[[-12  23  22 -19  -8  18  29   6]
 [ 12 -41 -12 -41  11 -35 -16 -39]
 [-23 -15  16 -37 -15 -15  16 -22]
 [-42   7 -22 -29  -1 -18  -6  23]
 [-19 -20  20   4   4   7  -2 -41]
 [-31  -5 -21 -26   6 -15 -35  -4]
 [-11 -37 -33 -23  30  42 -43   6]
 [ -2 -40  37  32  34  45 -34  23]
 [  2  -9  31 -21  -3   5 -24 -29]
 [-13  -4  22 -32 -14  39 -20  43]] Out: 22

[[  7  13 -11  11 -29 -14 -10   2 -27 -37 -12 -16 -28 -14]
 [  4  16 -10  13 -26 -12  -6   1 -21 -32 -16 -17 -28 -23]
 [ -1  13 -14   2 -18 -14  -7  -7 -11 -26 -16 -14 -10 -20]
 [  8  15  -9  11 -30 -11  -9   2 -26 -37 -14 -18 -30 -16]
 [ -4  17 -15   4 -18 -12  -6  -4 -14 -29 -18 -14 -15 -22]
 [ -5   8 -23  -9  -5 -37 -13   2  -7 -12 -14 -11  -8  -7]
 [  4   6  -8   0  -6 -12  -6  -1  -3  -6  -7 -10  -6  -4]
 [  7  16 -11  14 -28 -17  -7   3 -28 -37 -15 -16 -27 -16]
 [  3   5   4  -2   2  -2  -2   1  -2  -2   3   5  -4   1]
 [  4   1  -3   4  -3  -8  -2  -1  -1   1   0  -1  -3   0]
 [  0   2  -3  -1  -7  -7  -5   2   2  -3  -1  -7  -5   0]
 [  1  -2   0   1  -1  -1   1   3   0   0   0  -1  -4   1]] Out: -11

[[ 19   0  -7  -2  16   2   2   8  -8  10 -10  -4  -9]
 [ 33   1 -13  -4  27   3   4  14 -14  18 -18  -7 -15]
 [-42 -13  13  12 -11 -12 -12  -9  16 -26   5  -1  14]
 [ -4   1   2  -1  -7   1   1  -3   2  -2   4   2   3]
 [  4   0  -2  -1   3   1   1   2  -2   2  -2  -1  -2]
 [-10  -3   3   3  -1  -3  -3  -2   3  -6   0  -1   3]] Out: -7

[[ 18 -17 -20  17  16 -23]
 [-21 -28  17 -22 -19 -13]
 [-19  19 -26 -16 -14 -30]
 [-14  22 -32 -15 -17  23]
 [ 16   3 -20  25  20 -21]
 [-14 -14  24  -9  -8  22]
 [ 15 -15  20  14  10 -22]
 [-15  33  33 -13 -13 -42]
 [ 30  14  -1  26  26 -20]
 [ -7  31  -5  -9  -9  -3]] Out: -20

[[-15   9  -8 -42 -30   4  -9   1   0 -11 -10 -21  -7 -16]
 [-16 -19  -4  36  -1  24  32   1   2  12 -12  -8  -1 -12]
 [ 39 -10  -1  -3   0  19  20 -29 -26  -2  10   0   3   7]
 [ 27  -6   1  10  -9   4   0  -6  -9  -3  11  15  -2 -21]
 [  7   6  -5  -4  -3   4   0 -12  -9 -13 -19 -12 -10 -21]
 [ 17 -16 -15  13 -31  -4  14   1  13 -21   0  10 -18   7]
 [  0   4  12  29 -34  10  12  19 -24  -5 -20  11  -2   1]
 [  0 -26   2 -10 -29   0 -10   1  -1  -3 -13   4 -25  -4]
 [-27  16   1  -4 -17   0 -29  22  20  13 -20  13 -18   7]] Out: -8

[[ 12  18 -14 -32  13  28 -15   2 -20  33  -3   1  -9 -10]
 [-28  -9   4 -27   9  26 -10  -1   3  24 -23   8 -17  11]
 [-28 -27 -18  27 -24  -3  -7 -33 -22 -31 -23  32 -15   3]
 [ 15  31  22 -26  -5  28 -21  34 -27  -4  11  24  22 -34]
 [-21   3 -27   5  13  -1 -30  22   8  28 -17  10 -18  -9]
 [ 17 -16  27  21 -35  26 -21  15 -17 -25   5 -16  17   7]
 [ 24   1  14 -17   7  15 -11 -20  11 -13 -15  19  11 -17]
 [  5   0  30  26 -30  19   4   5  -4  17  22 -23   4 -19]
 [-10   2 -23  31 -25 -32  -4  22   1 -19  21 -13 -24  -3]] Out: -14

[[ -2   2   2 -24   0 -39  -8]
 [ 37   1  11  21   0   3  19]
 [-19  22 -29   2  -3  28 -15]
 [-37  24   7 -16  15   6  -3]
 [ -7   2 -34  -4 -22 -18 -14]
 [-27 -23  30  -6  17   0  -4]
 [ 20  13 -13  28  -6  26  12]
 [ -4 -16 -15  20 -21 -32  12]
 [  3  32  15 -28  17   4  -9]
 [ 29  10  -7 -21  -8 -28 -10]
 [ 16 -11 -10  -9 -20 -35 -10]] Out: 2

[[ 13   2  -5  18   3 -10 -19  13  10 -29   0 -22]
 [-21   1  -6  15   8  14  23 -21 -20  14  -4   4]
 [ -6  10  10   3   0  -7 -13 -10   3 -10 -25   8]
 [-11  13   5  -1  17   4  -2 -12   1   4  -7   7]
 [  8   2  -8  15   5   4  -5   3  -8  -9 -14   4]
 [-22  -9  -7  16  -8  12  10 -18 -16  11 -21   4]
 [  4  11 -10  11  15  14  10  -6   6  19   2   7]
 [  5  -4   9 -14  -4   4  -8   6  12  14  -7  17]
 [ 39  -2 -15  20 -21   5  34  34  19   2  22 -23]] Out: -5

[[-10  -8  31 -29 -19  24]
 [ 24  -3  28  -1  15  -8]
 [ -1  43 -13 -43  20  22]
 [ -9  41 -26  19  27 -22]
 [-12  18  11  28 -11  15]
 [-20  -2  21   2  28   0]
 [-34 -12   7 -18  10 -26]
 [ 15   3   4 -23  17  -7]
 [-15  -5 -15  -8  -6 -31]
 [ 13  30 -14  34 -14 -19]
 [ 40 -11 -13  -5 -26  19]
 [-17  27   3  -1 -41  -5]] Out: 31
---
[-0.12  0.04 -0.08 -0.11 -0.05 -0.16  0.12] >> 0.12
[-183.079  117.666  183.915 -111.562 -148.878] >> -148.878
[-1.281  1.052  1.153  0.291 -1.843 -1.800] >> -1.800
[ 0.04  0.11  0.02 -0.11 -0.01 -0.05 -0.10] >> -0.10
[ 0.10 -0.01 -0.11  0.10] >> 0.10
[ 0.114  0.164  0.149 -0.155  0.155] >> 0.155
[ 11.1 -19.1 -18.0  -6.0  -2.2 -17.4] >> -17.4
---
[-17, -37, 26, -20, 42] result: 26
[990, 417, 166, 869] result: 417
[2, 9, 5, 2, 7] result: 5
[-14, -43, 36, -8, 26, -11, -12] result: 26
[69, 24, 28, 81, 91, 58, 40] result: 91
[5, 5, 7, 5, 4, 5, 1] result: 4
[9177, 6596, 5215, 9070, 3160] result: 5215
---
[0.015, 0.151, 0.010, 0.094, -0.086, -0.009, -0.182] >> 0.094
[[0.845, 0.730, 1.315, 0.766, -1.593, 0.889, 0.468], [0.860, 0.871, 1.010, 0.655, -1.317, 0.849, 0.516], [0.842, 0.742, 0.627, 0.841, -0.425, 0.804, 0.755]] >> 0.655
[[-0.02, -0.07, 0.10, -0.21, 0.08, 0.08, -0.08], [0.03, 0.09, -0.09, 0.19, -0.07, -0.07, 0.08], [0.05, 0.09, -0.06, 0.18, -0.06, -0.04, 0.06]] >> 0.19
[[-17.68, 9.55, -8.80, -17.70, 7.78, 2.65, -4.12], [10.55, -11.20, 6.88, 14.44, -20.84, 14.78, 16.59], [12.92, -13.10, -13.64, 1.77, -10.37, -20.08, -15.30]] >> 14.44
[[0.337, -0.040, 1.003, -0.551, -0.060], [-0.402, -1.407, 0.332, -0.908, -1.221], [0.860, -0.397, 1.524, 0.196, -0.037]] >> 0.332
[2.30, 10.40, -17.35, 4.42, 0.55, 17.89, 8.73] >> 4.42
